All groups share one centre, and each spreads out both ways along 2 directions of its own. There are 4 groups. Groups are numbered from 0 in the order they first appear among the rows asked about.
The rows in order, each followed by its group:
[-0.32 0.10 0.98 -0.27 0.13 -2.88 0.73 -0.24] 0
[-0.11 -0.24 0.91 -0.53 0.37 -2.07 1.16 0.45] 0
[-0.08 0.33 0.43 -0.67 0.74 -0.19 0.98 0.61] 0
[-0.88 1.02 -2.19 0.16 1.61 -1.59 -0.85 0.03] 1
[0.03 0.61 -1.02 0.59 0.87 -0.43 -0.66 -0.14] 1
[-0.29 -0.29 1.15 -0.40 -0.22 -2.81 -0.27 -0.54] 0
[0.04 0.10 0.21 -0.34 0.32 0.61 0.75 0.74] 0
[-1.46 -0.98 1.84 -0.95 -0.93 -0.52 0.87 0.83] 1
[0.38 -0.03 0.57 -0.15 -0.40 0.49 0.31 -0.15] 1
[0.68 0.10 -0.68 0.30 0.42 0.34 -0.30 -0.25] 1
[-0.54 0.09 0.52 -0.34 -0.53 0.12 -0.84 -0.76] 2
[0.94 -0.50 0.71 0.80 -1.94 -0.37 -1.10 -0.49] 3
[-0.41 0.31 1.33 -1.28 1.30 0.21 2.31 0.90] 0
[0.17 -0.25 -0.25 -0.09 0.07 0.34 -0.07 -0.06] 0
[2.26 -0.54 0.97 0.87 -0.83 1.63 0.45 -0.41] 1
[0.62 1.03 -1.82 0.41 1.06 0.03 -0.56 -0.48] 1
[-0.18 0.14 -0.51 0.04 0.34 -0.11 0.01 -0.09] 2
[1.85 0.19 0.01 0.26 0.54 -0.28 0.63 0.48] 2
[-1.35 0.35 -0.24 -0.34 0.54 -0.79 -0.30 0.46] 1
[0.75 0.24 -0.04 0.17 0.07 -0.12 0.14 -0.10] 2
[-0.29 -0.98 2.34 0.11 -1.93 0.05 0.18 -0.81] 3
[0.10 -0.11 0.27 -0.05 0.12 0.05 -0.14 -0.07] 0
[-2.29 -0.75 -0.87 -0.21 -0.64 0.66 -1.13 0.06] 2
[1.75 0.51 0.99 0.47 0.11 -0.58 0.25 -0.11] 2
[1.09 0.44 -0.69 0.48 0.34 0.24 -0.20 -0.66] 1
[0.32 -0.14 -0.72 -0.37 -0.11 0.09 -0.29 0.50] 2
[-0.50 -0.15 0.88 -0.49 -0.26 0.48 0.20 0.19] 1
[-1.17 -0.04 0.76 -0.63 -0.09 -0.17 0.20 0.53] 1
[0.15 1.45 -3.09 0.59 2.09 -0.93 -1.23 -0.38] 1
[-1.36 2.58 -4.64 0.67 3.30 -2.15 -2.32 -0.28] 1
[0.32 1.25 -3.09 0.88 1.78 -0.88 -1.47 -0.41] 1
[-0.12 0.06 0.31 0.25 -0.10 0.06 0.23 0.09] 1
[-0.26 0.04 0.49 0.22 -0.16 -0.06 -0.10 -0.56] 2
[0.14 0.13 0.30 0.06 0.32 0.09 0.50 -0.05] 0
[-0.17 0.19 0.63 0.19 -0.31 0.23 -0.18 -0.06] 2
[-1.43 -0.80 2.76 -1.01 -1.49 0.52 1.35 0.41] 1
[0.10 -0.52 0.82 -0.22 0.22 0.36 0.48 -0.18] 3
[0.70 0.21 0.04 0.14 0.34 -0.14 0.35 0.13] 2
[0.27 0.39 -0.92 0.31 0.68 -0.49 -0.44 -0.22] 1
[0.64 -0.09 -1.33 0.96 -0.87 1.23 -1.87 -0.77] 0
[-0.37 0.15 1.31 -0.59 0.80 -1.38 1.14 0.25] 0
[2.00 0.61 0.46 0.41 0.61 -0.11 0.89 0.07] 2
[1.15 -0.65 1.89 -0.09 -1.28 1.13 0.84 -0.07] 1
[0.80 0.16 -0.20 0.43 0.09 0.76 0.08 -0.24] 1
[-0.78 0.05 0.13 -0.19 -0.07 -0.22 -0.33 -0.37] 2
[-0.61 -0.56 -0.79 -0.27 0.09 0.32 -0.23 0.52] 2
[0.03 0.33 0.11 -0.36 0.40 1.36 0.83 0.35] 0
[0.34 0.22 -0.82 0.19 -0.19 1.80 -0.43 -0.23] 0
[-1.84 -0.98 -1.23 -0.44 -0.10 0.24 -0.52 0.41] 2
[-0.20 -0.34 1.87 -0.62 -1.08 0.63 0.67 0.23] 1
[0.67 -0.59 1.80 0.15 -1.26 1.06 0.77 -0.08] 1
[0.72 -0.83 0.44 1.01 -1.84 -0.27 -1.07 -0.73] 3
[3.07 -1.50 2.29 0.64 -1.91 2.07 1.13 -0.20] 1
[0.52 0.22 -1.18 0.73 0.32 -0.31 -0.70 0.08] 3
[1.52 -0.18 -0.72 -0.10 0.49 -0.04 0.86 0.39] 2
[-0.54 0.09 1.40 -0.50 1.04 -1.21 1.22 0.07] 0
[0.83 -0.22 -0.88 0.08 0.79 0.26 -0.47 0.23] 1
[-0.23 0.57 -0.89 0.44 0.60 -0.56 -0.51 0.52] 1
[0.68 0.00 -0.97 0.85 -0.86 -0.31 -2.20 -0.72] 0
[-3.26 -1.26 -2.15 -0.91 -0.35 0.83 -1.05 0.40] 2
[-0.12 -0.22 0.55 -0.30 -0.14 -1.22 0.22 -0.02] 0
[-0.17 0.11 0.03 0.23 -0.39 -1.23 -0.36 -0.37] 0
[0.22 0.31 -1.17 -0.07 1.39 0.15 -0.01 0.74] 3
[-0.41 -0.07 -0.69 0.69 0.27 1.11 -0.49 0.11] 2
[0.43 -0.68 -1.75 2.03 -1.80 -1.09 -3.25 -1.18] 0
[0.80 0.05 -1.47 1.34 -1.46 1.35 -2.20 -0.88] 0
[-1.00 0.06 0.74 -0.61 -0.11 -0.40 0.32 0.36] 1
[-1.69 1.71 -3.20 0.15 2.37 -1.74 -1.52 -0.09] 1
[-1.48 -0.14 0.45 -0.93 0.02 -0.47 0.14 0.29] 1
[-0.79 -0.49 1.13 -0.51 -0.41 0.31 0.48 0.17] 1
[-0.98 0.07 0.98 -0.20 0.56 -1.09 1.42 -0.08] 0
[0.37 1.35 -2.24 -0.38 2.31 0.10 0.53 0.86] 3
[-0.09 0.35 -0.80 0.33 0.50 -0.11 -0.36 0.15] 1
[-0.77 -1.86 4.64 -1.25 -2.85 1.50 2.10 0.97] 1
[0.23 -0.29 -1.29 0.52 0.53 0.76 0.12 0.58] 2
[0.54 0.44 0.61 -0.22 0.15 -0.04 0.42 -0.34] 2
[-0.62 0.05 0.33 -0.42 0.02 -0.63 -0.39 0.14] 1
[0.13 -0.15 -0.24 0.20 -0.25 -0.01 0.15 0.19] 2
[0.17 0.45 -0.35 -0.18 0.23 -0.49 -0.05 -0.53] 1
[-2.31 -0.60 -1.17 -0.65 -0.16 0.53 -1.07 0.26] 2
[0.12 -0.58 1.05 0.08 -1.36 -0.50 -0.25 -0.63] 3
[1.74 -2.70 5.20 -0.09 -3.46 2.45 2.36 0.65] 1
[0.36 0.09 -0.19 0.50 -0.72 0.18 -0.92 -0.56] 0
[-0.62 0.05 1.26 -0.96 0.73 -1.51 1.82 0.30] 0
[-1.16 0.63 2.05 -1.58 1.57 -1.64 2.98 0.94] 0
[-0.95 -1.14 2.98 -0.68 -1.38 0.30 1.50 0.48] 1
[-1.21 -0.32 -0.33 -0.44 -0.26 -0.27 -0.25 -0.26] 2
[0.18 1.34 -2.04 -0.30 2.51 -0.26 0.53 0.68] 3
[0.28 -0.06 -1.10 1.42 -1.30 -0.68 -2.78 -0.30] 0
[-0.26 0.50 0.35 -0.33 0.66 0.77 0.43 0.22] 3
[-1.62 0.02 1.26 -0.52 -0.42 -0.37 0.64 0.28] 1
[0.81 0.43 -1.39 0.78 -1.15 1.13 -1.94 -1.04] 0
[-0.34 0.07 0.04 0.56 -0.09 -0.42 -0.38 -0.52] 0
[0.31 0.24 -1.01 0.41 -0.16 1.79 -0.70 -0.38] 0
[-0.69 -0.66 -1.05 -0.78 -0.82 0.44 -0.20 0.27] 2
[2.59 -0.40 0.73 1.01 -0.77 1.30 0.38 -0.72] 1
[2.04 -0.23 0.55 0.38 -0.42 0.80 0.44 -0.66] 1
[0.42 0.36 -0.07 -0.29 0.42 1.14 0.82 0.57] 0
[0.64 0.01 -0.46 0.76 -0.49 -0.31 -0.82 -0.38] 3
[-1.61 -0.40 -0.30 -0.30 -0.42 0.64 -0.71 -0.15] 2
[1.57 -0.35 0.23 0.34 -0.33 0.58 0.34 -0.38] 1
[-0.32 1.22 -1.28 -1.32 2.86 0.90 1.86 0.96] 3
[0.65 0.68 -1.60 0.18 0.88 -0.07 -0.03 0.26] 3
